In the data rows, 128 means zero.
Here are some points, one per row:
[103 135 157 143  92 103 139 119 120 163 120 128 167 129 129 144  48 140
 170 113 132  85 113  60 210 143 124 118 140 111  78 122  72  93  50 204
 154 114 107 168  98  86 169 159 112  68 164  99 146 174 109   0 138  73
  78 131  68 125 117 128 100  86 169 105]
[145 105  86 115  55 124  80 143  63 144 133 102  97 114 116  97 114 156
 126 103 150 191 136 167 125 131 135 114  87 130 187  96  70 187  77 162
 190 149 115 107 183  75 169 115 115 118  96 124  40  86  96 203  80 100
 162  57 144 161 109 112  82 141 112  84]
[138  80 136  70 185 133 101 164 223 108 104 146 166  87 154 176 150 127
 140 174 159 113 182 122 180  92 104 156 134 128 177  79 161 185 140  86
 158 151 102 147 130 132 180  84 142 203 122 159 186 119  93 200 143  58
 117 147  80 149  56 138  37  95 133 148]
[146 179 129 124  92 116  99 126 116 183 116 117 121 114 168 200 154 122
  58 149  66 196  65  79 191  51 128 158 164  84 216 106 107 120 167 139
 172 146 146  98 145 145  89 127 143 118 124 116 114 131 165 181 167 107
 118 101 122 112 123 115 114  74 192 106]
[103 148 131  71 146 110 177  86 158  66 166 106 151  99 183 138 136 104
 137  79 155 172 111 114 255 149 136  78 109 100 176 159 129  87 143 107
 141 209 156 156  60 148 127 104 125  80  94  91 103 178 106 233 141 123
 137 100 145 113 127 155 156 185 194 156]
[178  95 126 206 193 159 107 130 123 134 151 102 223 196  50  99 110 115
 165 109  36  77 170  93  81 137 204  22 121 155 103  97 119 106  80 135
 111 123 151 190 127 177 142 149  83 160 112  98 164 157 192  92 156 184
 132 141  85 140 155 128 118 118 147 114]
[139  96 115 155 141 167 151 117 104 122 134 178 168 175 114 122 111 149
 164 169 162  85  88  77   0 141  72 138 180 111 101 165 185 156  98 129
  62 147  92 104 143 121  64 133  19 125 213  99 186 151  44 192 164 149
 114  91 107  96 142 202 141 169 224 133]
[115 144 150 101 114 106 137 112 160 124 112 136  49 101 147  78 120  92
 114 150 115 187 188  92  91 107 110 181 154  83 169 111 132  57 109  78
 165 178 144  88 123  40 103  91 139 175  95  97 103  34 110 132 180 136
 135 193  85 123  21  94 229 119 100  77]
[164 115 102 143 137 182 186 175 198 123 147 111 102  98  71 212 102 126
  90 106 154 163 110 125 119 158  97 154 178 135  95  72  40 146  96 130
 157 118 186 189 130 226 169  96 115 109 137 116  94 116 161 114 131 126
 153 161 193  98 147 136 163 148  68  79]
[165 116 150 125 130  15 139  67 116 176 121 164 135 161 144 127 133 113
  83 115 109 111 127 141  99  98 143  94 101 122  26 129  90  79 190 118
 105 139 140 104 145 140 186  72 114 214 120 135 187 119  41 145  43 182
 194 148 126 130 105  77 105 166 201 141]
[154  82 165 123 123 112 135 153 115 165 129 119  98 143 158 156 113 117
  52 155 169 117 137 159 116  82 191 162 147  80  89  89 141 146 148 149
 187 138 187 125  80  58  63 213 215 112  85 204 125 129  59 203 157  96
 187 143 158  97 164 160 179 121  99 165]
[139 141 155 187 185 184 201 189 109 131 142  65  69 100 143 107  99 174
  82 137 137 146 113 173 169 120 141 124  87 143 106 133 116 151 161  80
 194 156  89  51 110  91 135 196 135 197 154  84 162 152 109 120 143 172
 137  50  78 153  70 180 107 154 120 112]
[ 94 115 153 158 144 147 126  85 132 146 113 125 176  51 141 105 111 100
  26  82 101 110 139  33 125 211 136 170 110 207 122 178 142 118 111 238
  87  73 132 103 130 129 132 135 127  96 119 128 125 185 195 133 111 159
 132 161 108 128 144 133  76 132  97 153]
[153 144 157  78 136 131  90  42 119  18 170 121 135  74  82 114 113 127
  92 160 176 154 142 141  98 116  82  81 123 150  94  68 155 181  99  22
 161 103 163 149  91 122 130 145 144 113 126 172 132 109 165 145  95 142
  96 124 152  99 104 103 109 117  82 115]
[138 191 163  99  97 198 137 118 121 115 158  48  69 166 124 159 114  75
 143 183 120  99 207 179 149 132 165 149 140 175 113 131 119 117 117 157
  28 205  97 145 160 124 108 123 143 104 158 234  74 105 158 110 135 115
 116  93 185  79  72 122  69 113  56 124]
[157 201 110 181  92 151 113 173 150  90  52 145 156 155 201  72 178 112
 146  73 125 123 163 114 129 167 114 145 111  98  75 140  62 128 125  74
 123 110 174 174 149 164 135 154 172 169 128 136  99  79 137 149  93  68
 113  76 194  93  72 174 128  99  78 188]
[ 41 163 107 136  90 147 115 104 133  67 134 161 128  96 135 109 111 140
 125 162 124  93  40 215  62 146 157 139  95 161 168 131 214  90 202 204
 215 172 188 195 159 141 110 114 135 148  62 136  33  59 111  77  77  99
 156 126 143 128 109 131 127  98  82 132]
[ 59  56 140 164 149  90 108 125  85 145 159  87 154 177 158 108 114 191
 119 146 135  70  71  95 116 132 111 102 139 171 159 171  70  86 188 134
 133 129 161 154 197 108 134  69  99  47 181 108 117 165 200 140 171  86
  31 185 140 196 185 135 161  75  79 187]
[114 109 150 135  81 119 109 146 218 174 136 114 132 125  98  85 151  57
 109  74 118 145 184 161 204 140  52 121 219  48 188 173 206 128 171  92
 165 163 142 107 134 107 188 100 176 105 145 114 168  77 100  99  99  99
 156 129 161 144 170  94 117 161 155 161]
[117 112  47 160 224  91 111 127  87 176  94 130  67 126 163 121 173 168
 210  86 108  96 138 107 106 118 111 113 136 156  62 118 173 126  78 165
  84 169 197 119 151 169 162 162 119 103 160 111 102 183 146  95  79 170
 132 167 135  62 190  72 102  34 106 103]
[176 147 104 107 154  65  72 197 114 123 172 203 161 136 116  78  92 113
 176 147 165 153 134 128 153 146 101 207 166 129 106 120 156 104 161  53
  40 158 124  79  78 197  96  89 100 213 100 208  94 101  83 106  91 166
 140 118  76 190 132 181 162 125 187 147]
[168 158  85 119  91 191 103  78 162  95 185  71  97 122  92 177 172 108
 175  92  81 163  58 173 112 142 127 172 144 192  91 174  78 192 185  90
  77  84 148 137 122  59 187 131 212 127  71 160 144 112  90 137 150 120
 102  88  91  96 140 148 170  98  81  80]
[120 147 133 121  60 177 103 140  81  89  71  80 117 183 106 146 177 159
 109 121 145 102 125 155 232 139 198 150 185 132 169 179 142 158 110  75
 167 104  75 104  77 188 129 102  90 144 140 151 116  48  91 126 136 100
 159 184  99  76 100  64 188 153  75 154]
[ 91  62 142 183  96  78 154 123 130  83 110 164  75 127  91 148 164 100
 142 142 182  76 113 124 134 183 123   6  67  87 224 137  75  95  94 205
  67  75  74 125 176 150  65 132 137 134 148 112 109 206 171  76 182 137
 102 170  63 111 167  98  96 115 174 142]
[114 137 170  70 122 132 103 238 114 151 173 219 151  34 135 149 146  78
 168 146  50 141 103 157 120 105 182 128  77 134 160 108  88 122  52  86
 190 153 155  65 108  64 193 121 164 121 194 133 148 144 115 148  92 175
 144 105 164 126  87 128 174 160 125 126]
[125  94 151 126 154 104 174 122  98 130 134 212 142 168 101 110 101 193
 142  27 155 195 179 136 115  95 149 101 116 124 157 135 130 157 196 193
 110 105  89 191 157 142 112 147 121  17 171 121 168 173 199  93 182 137
 151  99  69 160 133  65 130 112 108 168]
[ 71 129  89  25 176  84  99 111 168 131 106 169 134 190  99 104 159 138
 114 150 106  60 163 106  68  62 168 157 149  92  89 155  96 126 150 114
 140  99 107  60  54 181 115 154 158 164  96  62 120 101 139 108  91 221
  88  58 155 144 159 165 110 209 190  58]
[175 109 123 161 157 237  89 107 138  76 104 156 152 207 226 166  50 158
 122 164 194  81 104  67  89 110  98 196  43 111 111  88 233 182 153 142
  82  71   5  89 209  69  92 112  73 123 117  98 120 210 126  68 155 114
 106 120 152 169 239 182 206 204 208 143]
[137 114 157 148 110  76 179  75  63 156 118 122 163  89 101  77 162 112
 146 142 150 134  89 205 110 117 149 139 109 155 131 126 144 112 107 230
  83  97  69 123 137 150 117 154 134 148  86  59 176 113 167 103 212  76
  52 190 249 123 192  84 107  78  96 110]
[106 182 161 160 122  96 207 132 126 177  52  32 120  81  76 191 182 153
 188 163 152 168 180 137 171 200 105  82 136 149 137 139 171  81  99 131
 138  25 124 129 162 148  94 128 135  47 135 130 190 130 185 159  89 121
 142  93  80 210 163 127 145  82 100 138]
[123 165  24  74 119 141 123 143 122 186 152 133  93 143 146  93 109 150
 131 148  37 163  94 131  62  97  55 111 103 114  89 135 152 152 113  45
  80 106 131 192  44 117  73 155  70 164 115 175 125 124 106 106  86 155
 187 220 161 138  77 136  59 226 130 119]
Along one direction, these points spread out more than along any other. How far along it is each point below, from 0 to 99? The average is 50, and the first point in the table lies past the average. One standard deviation of the points above along it is 16.
[ 41 163 107 136  90 147 115 104 133  67 134 161 128  96 135 109 111 140
 125 162 124  93  40 215  62 146 157 139  95 161 168 131 214  90 202 204
 215 172 188 195 159 141 110 114 135 148  62 136  33  59 111  77  77  99
 156 126 143 128 109 131 127  98  82 132] 43
[165 116 150 125 130  15 139  67 116 176 121 164 135 161 144 127 133 113
  83 115 109 111 127 141  99  98 143  94 101 122  26 129  90  79 190 118
 105 139 140 104 145 140 186  72 114 214 120 135 187 119  41 145  43 182
 194 148 126 130 105  77 105 166 201 141] 43
[157 201 110 181  92 151 113 173 150  90  52 145 156 155 201  72 178 112
 146  73 125 123 163 114 129 167 114 145 111  98  75 140  62 128 125  74
 123 110 174 174 149 164 135 154 172 169 128 136  99  79 137 149  93  68
 113  76 194  93  72 174 128  99  78 188] 38
[117 112  47 160 224  91 111 127  87 176  94 130  67 126 163 121 173 168
 210  86 108  96 138 107 106 118 111 113 136 156  62 118 173 126  78 165
  84 169 197 119 151 169 162 162 119 103 160 111 102 183 146  95  79 170
 132 167 135  62 190  72 102  34 106 103] 65
[139 141 155 187 185 184 201 189 109 131 142  65  69 100 143 107  99 174
  82 137 137 146 113 173 169 120 141 124  87 143 106 133 116 151 161  80
 194 156  89  51 110  91 135 196 135 197 154  84 162 152 109 120 143 172
 137  50  78 153  70 180 107 154 120 112] 41
[ 94 115 153 158 144 147 126  85 132 146 113 125 176  51 141 105 111 100
  26  82 101 110 139  33 125 211 136 170 110 207 122 178 142 118 111 238
  87  73 132 103 130 129 132 135 127  96 119 128 125 185 195 133 111 159
 132 161 108 128 144 133  76 132  97 153] 69
[103 148 131  71 146 110 177  86 158  66 166 106 151  99 183 138 136 104
 137  79 155 172 111 114 255 149 136  78 109 100 176 159 129  87 143 107
 141 209 156 156  60 148 127 104 125  80  94  91 103 178 106 233 141 123
 137 100 145 113 127 155 156 185 194 156] 42
[153 144 157  78 136 131  90  42 119  18 170 121 135  74  82 114 113 127
  92 160 176 154 142 141  98 116  82  81 123 150  94  68 155 181  99  22
 161 103 163 149  91 122 130 145 144 113 126 172 132 109 165 145  95 142
  96 124 152  99 104 103 109 117  82 115] 38
[103 135 157 143  92 103 139 119 120 163 120 128 167 129 129 144  48 140
 170 113 132  85 113  60 210 143 124 118 140 111  78 122  72  93  50 204
 154 114 107 168  98  86 169 159 112  68 164  99 146 174 109   0 138  73
  78 131  68 125 117 128 100  86 169 105] 70
[146 179 129 124  92 116  99 126 116 183 116 117 121 114 168 200 154 122
  58 149  66 196  65  79 191  51 128 158 164  84 216 106 107 120 167 139
 172 146 146  98 145 145  89 127 143 118 124 116 114 131 165 181 167 107
 118 101 122 112 123 115 114  74 192 106] 43
[114 137 170  70 122 132 103 238 114 151 173 219 151  34 135 149 146  78
 168 146  50 141 103 157 120 105 182 128  77 134 160 108  88 122  52  86
 190 153 155  65 108  64 193 121 164 121 194 133 148 144 115 148  92 175
 144 105 164 126  87 128 174 160 125 126] 32
[123 165  24  74 119 141 123 143 122 186 152 133  93 143 146  93 109 150
 131 148  37 163  94 131  62  97  55 111 103 114  89 135 152 152 113  45
  80 106 131 192  44 117  73 155  70 164 115 175 125 124 106 106  86 155
 187 220 161 138  77 136  59 226 130 119] 36
